One vector is turned by the same rotation once a step. Each row is the vector after some number of steps, and that number follows the row.
The counts run from 0 to 592.
[ -4   1 -26 -18   0 -14  17  13  23 -19  22  32   4 -26   9 -25  10 -20
  34  17  -1  32  15  12  21 -31 -28  -7   1  15 -14 -21 -11  -5  13] : 172
[  9   2  -6 -16 -39   5  -4  29 -12  21  -6   8 -26   2  14  13  17  -6
 -23   8   9  -4   5  22  -9  41  -8  26 -49 -24  15  15  -8 -11 -19] : 395
[-18   9 -18   2  16 -11 -16 -18  50 -13  19 -10   3  -6  -7 -14 -21 -16
  25  25   6   4  24  -3  -2  27 -21  -9  25  -7   7 -42  -2  18   7] : 293
[ 30   6   2  14  10   2  -7   1 -26   5 -10 -20 -22 -11  -7  43   2  -2
  -8  -4  26 -21 -12  41 -18  46  14 -20 -12   2  -9 -15 -12  16  19] : 540
[ 19  20 -13 -27   9  -6 -19 -29  14  15  10  17  34 -16 -25  -6 -21   4
 -22  14   1  -3  10 -42   9   3  -3   1  38 -33 -11 -21   1   2  -7] : 521
[ 20  23  -1 -30  37   4 -46   3 -14  -4  -2  -1   4   2 -24   2  -4 -12
   7 -10  26 -24  -8  -2 -12  28  27   5   2  19 -42   7  -2  23 -18] : 95
[ 25  17 -11   5  16  10  -2 -24 -37  -7 -14  24  -6  -2  12  43  -5 -11
  -5   4  14  -5  -3  -8 -25 -31  10  10  44  37 -11  -3 -18   7  -9] : 514
[ 26  32  14 -26 -37 -10  -5  10  -6  -7   9  39  -4  -6   2  30 -17   4
   4 -20  23 -14 -17  -3  17  -1   2 -49  30  14  -1  17   5 -23  18] : 512
[  8   0 -24  20   8 -14  -9  28  36   3 -13   0   9   9 -11 -23   9   6
  30 -34  18   6  22   9 -22  -6 -33   8  -3   3 -31 -11 -10  29  -4] : 439
[ -5   4 -16   9  29 -20  -8  18 -23 -20  -9 -11  11 -10   3 -11   6 -17
   6 -16 -33  10  -8   1  -4 -21  28   8 -10  43 -37  22 -12  26 -45] : 164
[ 13  19  -8  22   1 -24 -20  -6   4 -17 -19   4   6  -9  12  16   0 -28
 -25 -32  -7   5 -24 -31 -40 -25 -15   5  -8  12 -15 -11 -13  37 -32] : 461
[ 10 -12 -10  -7 -50 -32   7  52  -9  -5 -32  23 -27   6   0   3  13   9
  22  -3   9  11 -29  25  -6 -17  -2 -26 -15  15  13  14  -3  -5   2] : 327
[  4  28  21   9 -37 -14  30  -4  26 -17 -25  26  24  14  27   3 -10  -1
  -1 -33  24 -18 -12  -5 -15 -13 -12 -10  15  -9  19  22  25   0   7] : 306
[ -9   4  -5 -17  19  -4  16  -2  58  -7  26  -2  33 -16  14   9 -27 -28
 -10  20 -10   5   3 -21  10  10 -22   2  22  -3   2 -40   2   3 -21] : 468
[ 20   6  -8  -1 -55 -24 -31  10 -25   9 -26   9 -11  20 -22  -7   8  27
  -4 -11   7 -27  -2  18  -1  23 -14 -16   3  -5   8   8  -8  14   9] : 274
[ 36  11   6 -39 -22 -18   3  29  -1  -6  10  28  -4 -10   9  26  14  -8
   8  22  25 -12 -20  30  11  32  -2  -6 -22  -5 -32  13   1   9  12] : 242
[-13   5  -3 -40  -5  -6  15  13 -15 -27   6   7   6  10  -8  20  -8  16
   0   6   6 -38  23   0  42   9  14 -18  31  26  29 -14  27  -5  17] : 268
[  6  20  -1 -20  -8   0  16  30   3 -26 -26  26  37  11   0 -19   1   6
 -11 -26   1 -18   1 -31  15 -27  -2   9  21  14  13   2  36   2 -30] : 9
[ 11   7 -18  -9  15  23 -15  44  16   5 -17   8 -12   5   6  24  -7   4
   9 -15  10  -2 -17   6   1  18 -17  -6  24  57 -26 -30 -17  -9 -11] : 354
[ -8  22 -11 -41 -21 -24 -35   0  22 -21  38   5 -16   0   7  23  -9 -37
   4 -10 -13  15  -1 -17 -26  -3 -29  23 -22 -11  -7  -9 -14  18 -19] : 553
[  1  11 -15   8  25  21   2  20  21  32   0 -10 -19  33 -37  34 -27   9
 -14  -5  -7 -29   8 -15   2 -18  10 -37 -13  34  14  10  -2  -4 -17] : 260
[-11  29   9 -26 -22 -13  -8  26  21  -8  22 -22   4  27 -12  26 -29  26
   1  -4 -28 -10  -3  -5  19  40  -2  -5  25   8 -10  13 -16   4 -23] : 406
[  8  10 -16  40 -14 -17  10 -18  -8  22 -38  12   0   3  -2   0  15  26
 -13  17 -10 -32 -17  15  12  11 -17 -41   9  30   3   4  -1  24  26] : 450
[ 24  28  -1  14 -14  -3   9 -13  26  10  12 -18   4  21 -10  19 -34   0
 -29  25 -36  13 -19 -17 -12  -2  -6 -15  26 -19  23 -18 -20  -1 -37] : 314
[-23  29 -37  -5  11  -4 -30 -36  -4  -9 -12  28  18   4  -7 -19   0  -5
 -25   8 -10 -15  18 -46  11 -23  -8  14  -5  12  18  -5  14  21 -13] : 277
[-21  -4 -21 -38  33   0 -33 -30 -27  -9   4   3  14 -26   7   0 -10 -20
   4  27  17 -13  18   1   9  19  12  22  19  11  16 -32   4   0  -5] : 362
[-31  16 -19   7  24  15  23 -17  -2   1  -2  -5  -8   5  -4  19 -22  14
 -33  29 -29   4  16 -24   7  27  10  -3  16   5  36 -24  -7 -16   8] : 383
[ -1 -21 -19  -3  13 -29  -2 -16 -31 -20  13   2 -12 -42  -6  20  -2 -25
   1  20 -14  32  13  14  -8   6  -1 -10   4 -12  -4 -36 -37   7  25] : 203
[ 13  -1 -23   5  -6  10  40   6 -13 -14   7 -12 -15  -9  -7  13  24 -13
 -22  10 -36   8  22  16  -5 -24 -23   3 -27 -15  32 -51  -1  11  -5] : 288
[  0  -7 -17  10 -13 -17  23  32  -9  18 -45  21 -17  17  -3  15  12   0
   8  10   5 -12 -34   5   0 -31   6 -22  -5  38  22  22  10   0   8] : 328
[-12  -3 -13 -18 -17  -9  30  37 -23  -3  -6 -12 -18  -5  -8  43  30   2
  11 -24 -42 -11  -9  40  -6  17 -17 -16  -5   3   0 -13  -3  10  16] : 380
[ 27  28   9  14 -13 -16  11 -26 -20  12  -1  25  -3   4   8  41  -4  -3
 -13  25  -8 -23 -10  -1   2 -12  21 -23  -7   9 -10  47 -12  18  24] : 244
[-14  -3  13 -33   5 -20  35  41  17 -33  -2 -14  31   8 -16 -14 -29   7
  -5   2  -5   2  -7  -6  26  13  29 -24  12  -8  32  -5  25 -20 -12] : 321
[-12  -9 -24 -13 -17 -26   9  19  31  56   8   4   9  10 -35  -6 -18   4
  -8  28  -2   7   2 -23   4   1  -2  -4 -13 -47  20  18   1 -10 -13] : 76
[  5 -31   2  -1 -15 -18 -12 -11  26  34  19 -20  18 -10 -11  22 -30 -20
 -28  -5  18 -35  22   2   2 -10  -1 -11 -22 -32  18   6   1  15 -20] : 282
[  1   7   8 -31  -9  12  30  27  22  14   9   0  26 -13  -8  29 -16  -2
 -20 -33   6 -19   5  -2  10  22  -4 -11  -7 -36  10  -6  30 -18  -4] : 374
[  8   6   5  14 -21 -42   6 -37   9  23  12 -11  27   7 -19 -13 -27  -7
  10  16  11  -6   8   8  -5 -18  23 -20  12 -40  14  30  -8  23  -9] : 160
[  9   8 -13  22   8  -7  -3   4   2  10 -34  38   9 -27  18 -21  14  -9
  -4 -23  37  12  -4  15 -27  44  -3   0 -23 -22 -24  13  -8   0  25] : 211
[ 15  13 -15  19 -14  15 -24  -5  22  24 -11  -3 -13  11  12  10  25 -17
   3 -15  20 -18  -1  41 -29  28 -16  13 -24   1 -11   0  -7  33 -28] : 127
[-10   5   4 -13 -39 -25 -20  11  27  -9  18  11  15  -9  17  17 -26   0
 -18 -33 -20 -17   7  -6  25  -4 -41  -8  11  18 -13   9 -21   2 -16] : 284
[ -4  25   1  19 -33  -7  22  -1 -13   5 -38   8 -11  32  25  18   8  11
   7  -2  -1 -29 -17  26  -7 -11   7  -4  28  37  23  35   0   9  -9] : 153
